Which row each row swaps with, under one turn or mirror:
The rows were stretched afterwards, more along some directions than others.
q_22:  -4  12   8 -26   4   2  -3  -8   7   7 -19   7  -8  -2  -7   2  -6   4 -10  16  -9   5
q_851: -19 -21  42 -13 -14   2   5  30  -1 -19  15 -48 -17  47 -15 -13  23 -13 -10   6  36 -46
q_987: -24  -1  21   9 -20 -20 -13 -26   1  -3  17  -8 -33  20  -8  14  34  -2  20  32  22 -36
q_814: -18  -1   1 -16 -13 -12  -1  32  15  26  22   4 -35   2 -24  -4   7  -5   4  20   6 -40
q_592:   3   7  37  12 -29  -8  -1   2   1 -17  17 -49  14  12   0   0  22 -11  -7 -10  26 -39
q_702:   8  36   9  16 -11 -23 -30  -1  -2  15  24 -12  -7 -22   8   8  18  -6   2  13 -12  -9
q_207: -33  -4  39  16  -9   9   0 -25 -41 -35 -20  -5   0  28 -12  25  30  -3  18   7  26 -57
q_874:  17  -8  22 -12 -14   5  26 -30 -15 -23 -16  -1  -1  -9  -6   7  -2  13  -7 -13 -10   9
q_975: -10   6  11  20 -46   5 -19 -25  -5  22  18 -27  -7  -9  19  13  22   3  -5   8  18 -24
q_461: -17  -6  19 -20  -7  10   7  -6 -13 -16 -19  10  -3  11 -14   5   8  11  -3  19   0  -7
q_202: -10  24  18  -9 -10  14  -3  21 -13  10 -10 -13 -10  11 -29  -7  19 -12 -16  11 -21 -32
q_689:   2 -11  16 -24 -28  21   9 -20   9  -3  11 -16  -6  28   9  -3  -2 -32  13 -33  20   2
q_823: -34  15  24 -14 -33 -10  -7   7  12  -1 -17 -22 -36  -2   0  -1  41  -7 -26  -9 -10 -35
q_470: -17 -10  40  13 -10  35  21 -18 -17 -29   2  -4  20  27  -8  29  33  -8  21  14 -12 -50
q_692:  -4  25  17 -11   2  15  -2 -19 -32  -6 -34   3 -25  11   6  34   2  21 -12  25  -9 -43
q_788: -37  16  52  11   5   0   0   4 -12 -24 -12   1  -3  27 -23  -4  21   7 -18  29 -26 -33
q_12: -15  38  30   5  -7 -22 -18   4   6  12 -23  10 -22  10  -5  16  18 -22   1   2 -43  -2
q_57:  -3  15   2 -16   7   1 -10 -26  15  17  -7  20 -25 -10  14  18  14   9  16  37  -8 -19
q_99:  27  11  17  -1 -53 -21  13  -8 -13 -15   6 -32  23  39 -18  11  28   4 -17 -20  -5 -29
q_955:  -6  15   7  -1 -30 -22   8 -34   4  -2  19  -2 -18   0  21  20   8  13   3  16  16 -12
q_842: -15   2  32  -2  16 -35 -26  13  11   7  -8 -31 -46   3  -6  -7  16  12  -8  41  -2 -29
q_847: -20  -9  15  11  19  -6 -21  15 -20  -7   4  12 -23   8  -4   2  12   5  20  29  36 -29
q_708:  21  -2  14 -10 -32   6  31 -37  -5 -19   9 -24   7  14   3  13   5  21  -9  -1   7 -12
q_863: -19  -6  39   1   6   8 -24  34 -15   4  -1 -10  -9   6 -35   1  21  -2 -10  22  -1 -48
q_297:  -3  -2  35  11  -5 -29 -14  14 -15 -16   7 -15 -10  24 -20  23  14  24  12  38  33 -74
q_619:   0  -9  21   5  -5  14  -8  25 -14 -13 -10 -21  16 -17 -16  -8  22  -2  -6  -2  -3  -1
q_178:  20   7  -5   4 -13 -13 -12 -16  -6  18  -3  -7 -42 -11   7  14   4   1  10  -5  13 -11
q_796: -32  26  -1   0 -22 -10   0   2   2  13  25   6 -16   8   1  34  27  -4  10  45  11 -69
q_492:   3  24  24   9 -14 -13   1 -15 -16   4  33  -4  18   5  12  14  -9 -18  11 -11 -10   1
q_662:  -1  10  23  -7 -12   8   0  21 -10   2  -9 -13  11  17   1  11  20   9  -3  11 -17 -18
q_876: -17   3   3  -5 -10  -4  -3  12   3   4 -10  -6  18  -1  -3  15  25   3 -12  18   8 -45
q_505:  -6   1  19 -20   7 -22   6  13   1 -13 -25  -8 -22  -4 -16   3   3  23 -24  25  -1  -5
q_86: -10 -12  25  10   0 -17  18 -17 -12  -8  22 -32 -32 -10  -4   0   1  11  -7  20   3 -28
q_285:   2  14   7   1 -20 -27  -3  15  -9   4  17  -5 -48  -5  -3 -10  10   9 -19  -3  -2  -4
q_229: -22   7  14  -8   6 -21 -33  17   2   5 -22 -20 -36 -28   5  -6  27   9 -17  23   7 -33
q_912: -12  15  22  17 -20 -38  -1  11 -19  -1 -16  -2 -55  24 -24   7  23   3 -10   8 -10 -26
q_877: -19  27  19   5 -25   3  -3  -4   4  12  24 -15 -26  30 -16  -5  12  -5   7  18   8 -23
q_104:  -5  14  28   9  -1 -13   4   7 -11  -6 -14 -18  20   1 -17 -12  12   3 -29  10 -22  -6
q_911:   1  -7  15   9 -22 -11   5 -21 -24 -17  13 -29 -16  -6   0  -1  18   2   2  -7  22 -26
q_478:   3 -13  19 -17  18  22 -26   6 -11  -4 -16  -8 -17 -13 -13   5  13   7  -5  18  -1 -41
q_730: -26  10  26  26 -30 -17  22 -11   8  -4   9  -6 -17  35  -2  -6  19  -9   9  -3   6  -1
q_674:   8   0   8 -12 -20 -11  27 -25   5 -10  36 -15 -14  14  -3   9   9  11  -1  20   8 -21
q_723:  -5  -8  43 -11 -40 -12   6  25 -11 -37  -9 -31  17  41 -34   7  27  -9 -11  -8  14 -35
q_260: -14  32  22   4 -10 -28   8   6 -29   3  15 -19 -49  19  -9  11   2   3 -26  20   0 -44
q_206: -36  -9  30  -1  -9 -14   0   5 -11 -21 -27 -16 -35 -22 -18   9  26  26 -34  28  -1 -33
q_758: -41 -18  32  13   7  -5 -16   9   3 -12  14  -7 -22  14  -5  10  37  -4  12  40  26 -74
q_130:   2  13  21  20 -26 -17  -9   6 -12  18  24 -17 -27  15 -14  14  22   3   3  11  10 -42
q_481:  16  14  20  13 -39 -19  18 -13  10  -1  26 -44  15  18   2 -10  30   4 -20  -1  -9 -14
q_42: -13   5  31  10 -19  14 -38  -9 -29  10 -13 -11   6  10 -16   4  13  -5  -5  13  -1 -16
q_523: -31  -3  52   1  -4  12  -1  20  -9 -29  -9 -31   4   6 -28 -15   1   3 -23   3  15 -20

Swapped with q_229: q_911
Swapped with q_202: q_592
Swapped with q_505: q_674
Swapped with q_708: q_22
Swapped with q_104: q_481
Swapped with q_42: q_975

Which row each row swaps with, under one turn or mirror:
The rows were stretched afterwards, more along some directions than others.
q_157:  31  45  17  -6 -35  -1  16   2  16  -2   5 -20   3   5   8  -7 -13
q_856: -30 -23  -8   9   4  -6 -23  22  10 -33  11  22  -6  -6 -33  -5  -6
q_392:  23  -8   6   4   9  -2  33   7 -10  27  -4  15  15 -15  35  10  14
q_996: -21  -3  -1  19   2  -6   7 -12 -14 -11  12  -2 -16  24   0   7  -4
q_915: -39 -23  -3  23   2  -4 -18  22   6 -30  16  25  -8  -8 -33  -2   0
q_63:  37  23  14 -11 -11  -9  25   9  -1  12 -10  -5  22   3  -1   4  13
q_362:  19  -9 -13  -5   6 -18 -24   5   0 -15   0  19  10 -15  -6  -3   4
q_772:   1  19  -3 -33  -7   8  -6  -2   2  11   7   8  -2   1  30 -10  -6
q_498:  28  47   4 -12 -34  13  20 -11   3   1   4 -19   8  16   4   0 -16
q_419: -31 -25  -8   8   6  -9 -29  25  15 -36  16  30  -5 -13 -29  -4  -4
q_992:   9  18   5  -1   6   3  29   0  -4   2  -9 -31  -1   9   8   9  13
q_564: -38 -23  -8  15   4  -6 -21  19   8 -30  16  24  -9  -4 -30  -2  -1
q_59:  19  -2 -12  -1   5 -10 -14   5  -6 -10  -6  14  12  -9  -5   0  11
q_62:  22  -5 -12  -6   6 -11 -22   5   1  -9  -4  15  11 -11  -1  -5   8
q_666:  10 -13  12   5  10   6  29  14  -8  17   3  26   8 -17  31   5  15
q_390:   5   9  -5   3  14  19  29  -9 -19   3  -9 -30   2  17  -2  13  10
q_693:  24  -7 -11  -1   7 -12 -19   7   6 -11  -4  15  13 -18   3  -4   9
q_142:  31  38   9 -20 -28   8  13  -2   9   0   4 -11   4  15   9   2 -16
q_293:  16  13   1  -6  18  10  27  -8 -15  14 -10 -26  -1  21   8  19   6
q_52:  31  52  10  -9 -41   4  12  -4  15  -5  11  -6   2   3  12   4 -21
q_776: -31 -18  12 -13   3  -2   5  -5  -7   7   1  12   5   1 -10   6  -8
q_900:  12  11  -8 -13  18  10  26 -13 -28  16 -20 -28  -4  27  15  22  10
q_197:  10  11  -5 -21  18  11  22  -9 -14  15 -19 -28   0  18  12  17   7
q_543:  29  49   7 -31 -36  12  15 -15   7   7   5  -9   2   8  15   2 -19
q_169:  23  -9 -11   0   7  -7 -18   7   0 -15  -9  17   8 -13  -8  -8   4
q_241: -26 -19  19  33   6   1  34  10  -4   7   4  -6   6 -15 -23   4  18
q_494: -16  -8  -2  18   4  -6   5  -8  -8  -9   9  -6 -17  23   1   2  -2
q_588: -36 -27  -5  15   6  -5 -24  25  12 -32  16  26  -7 -11 -32  -9  -2
q_253:  28  44  10 -17 -38   4   8  -5  27  -6  11  -9   1  -3  13  -6 -21
q_306:  33  14  -8 -23  20   6  14  -2  -6   4 -18 -30   3  16   6  10   2
q_861:  13  42  14 -13 -38  10  10  -6  13  10  11  -3  -3   8  25   2 -17
q_532:  24  -9 -15  -2   7 -16 -21   7   2 -16  -3  17  14 -17  -5  -4   5
q_593: -30 -16  12  -4   4  -2  13 -12 -14  13  -4   6   8   6 -16   4  -8
q_567:  32  41  13 -13 -35   7  14  -5  15   6   7  -7   0   5  22   1 -17
q_860:   3  18  -5 -38  -7   6 -11  -3  11  15   4   3  -1   0  34 -13  -2
q_277:  18  14  -6 -16  17  10  14  -5 -18  -1 -15 -24  -1  15   0  18   3
q_175:  11  10  -4  -7  12  13  32 -15 -13  18 -13 -30   7   8  11  13   9
q_748: -29 -10  14  -4  -2  -2  15 -10  -5  13  -6   0   8   4  -6   5  -4
q_599: -31 -21  -7   9   5 -13 -27  25  13 -31  18  31  -7 -10 -24  -1  -2
q_19:  19  -7 -13   2   6 -14 -16   4   1 -14  -4  13  12 -11  -5  -5  10
q_141:  20 -12  11   6   9   6  31  17  -7  20  -5  15   9 -16  34   4  14
q_261: -36 -23  -2  12   5  -1 -26  23  16 -32  13  29  -8 -12 -28  -8  -2

Swapped with q_142: q_175
Swapped with q_693: q_856
Swapped with q_197: q_567
Swapped with q_900: q_861

